In the data rows, the value 128 means zero.
Some points, one per row:
(109, 124, 148, 133, 170, 115, 96, 141, 156, 90, 108, 142, 150, 94,
 133, 150)
(100, 131, 138, 138, 160, 137, 113, 147, 151, 95, 118, 140, 148, 104,
 148, 143)
(109, 113, 141, 122, 163, 130, 119, 159, 139, 88, 107, 138, 161, 91,
 128, 133)
(110, 123, 154, 164, 150, 125, 104, 170, 132, 108, 116, 124, 161, 97,
 126, 140)
(115, 121, 144, 116, 158, 111, 95, 150, 158, 90, 106, 126, 148, 96,
 127, 125)
(85, 113, 141, 120, 157, 94, 114, 177, 166, 103, 114, 161, 145, 120,
 161, 154)
(110, 116, 146, 123, 165, 119, 105, 151, 148, 89, 112, 139, 146, 79,
 117, 141)
(150, 150, 105, 131, 103, 134, 170, 87, 149, 170, 150, 121, 126, 165,
 121, 125)
(105, 114, 141, 123, 154, 130, 109, 149, 139, 79, 115, 142, 161, 95,
 120, 138)
(150, 130, 103, 133, 95, 142, 167, 106, 114, 157, 163, 118, 116, 153,
 106, 131)
(151, 127, 125, 141, 110, 147, 140, 135, 84, 141, 141, 117, 114, 143,
 115, 122)
(108, 126, 132, 126, 150, 126, 113, 155, 129, 108, 120, 137, 161, 87,
 125, 146)
(160, 132, 109, 135, 81, 140, 178, 99, 126, 170, 156, 118, 129, 159,
 76, 113)
(152, 151, 112, 147, 90, 147, 177, 90, 155, 183, 159, 104, 118, 156,
 125, 118)
(149, 148, 118, 132, 99, 156, 167, 91, 116, 156, 144, 116, 106, 156,
 136, 121)
(144, 139, 115, 129, 94, 144, 170, 118, 142, 165, 145, 113, 88, 163,
 97, 109)
(149, 155, 96, 131, 99, 138, 178, 88, 140, 173, 149, 110, 112, 154,
 119, 0)
(141, 128, 120, 127, 99, 155, 136, 112, 108, 141, 141, 112, 112, 147,
 143, 126)
Then 10 other points, each followed by its number:
(108, 121, 152, 138, 161, 135, 113, 158, 137, 91, 102, 133, 148, 92,
 126, 156) 0
(144, 146, 95, 131, 90, 153, 182, 68, 134, 168, 156, 123, 108, 155,
 111, 124) 1
(109, 117, 131, 131, 147, 129, 104, 163, 156, 100, 113, 136, 166, 84,
 133, 149) 2
(105, 122, 134, 134, 147, 137, 108, 152, 129, 87, 110, 133, 152, 90,
 139, 125) 3
(143, 125, 112, 123, 110, 148, 156, 100, 131, 162, 150, 115, 109, 151,
 121, 104) 4
(119, 129, 153, 112, 162, 98, 94, 137, 143, 106, 114, 137, 146, 102,
 125, 148) 5
(109, 121, 130, 138, 158, 130, 114, 145, 137, 111, 133, 150, 162, 99,
 114, 139) 6
(111, 120, 126, 116, 169, 100, 94, 140, 145, 83, 99, 132, 145, 101,
 112, 133) 7
(129, 117, 138, 134, 148, 121, 101, 149, 136, 113, 112, 129, 145, 95,
 124, 147) 8
(140, 135, 114, 142, 98, 140, 131, 116, 99, 146, 133, 120, 103, 145,
 135, 120) 9
Which of these numbered points is nearest to each point below, looking only along the 6 directions in which the first points spread most? Its number follows each.
(152, 143, 106, 143, 94, 154, 169, 91, 136, 164, 152, 112, 124, 146,
 120, 131) > 1
(128, 122, 123, 130, 110, 137, 141, 122, 88, 148, 149, 112, 119, 147,
 117, 128) > 9
(128, 118, 144, 124, 160, 128, 95, 156, 135, 87, 123, 144, 162, 91,
 105, 139) > 0
(108, 120, 145, 128, 146, 138, 99, 156, 141, 103, 117, 142, 143, 86,
 111, 136) > 8
(115, 120, 144, 123, 152, 134, 94, 161, 153, 102, 111, 124, 156, 88,
 132, 158) > 0
(131, 134, 131, 137, 119, 150, 136, 128, 113, 130, 134, 112, 133, 150,
 149, 116) > 9
(105, 116, 148, 105, 157, 103, 92, 143, 139, 92, 121, 136, 165, 105,
 114, 136) > 7
(123, 124, 128, 133, 138, 126, 116, 155, 205, 115, 122, 125, 166, 84,
 120, 127) > 6
(138, 123, 115, 138, 111, 132, 133, 129, 106, 130, 131, 118, 124, 145,
 149, 119) > 9
(103, 112, 137, 100, 155, 110, 103, 140, 137, 87, 102, 127, 140, 92,
 116, 141) > 7
(142, 148, 115, 130, 99, 146, 147, 173, 115, 147, 147, 125, 115, 148,
 136, 129) > 9
(107, 131, 143, 123, 148, 132, 101, 138, 143, 99, 117, 133, 151, 88,
 117, 134) > 6
(147, 129, 119, 154, 121, 138, 115, 141, 102, 142, 135, 127, 90, 149,
 104, 115) > 9
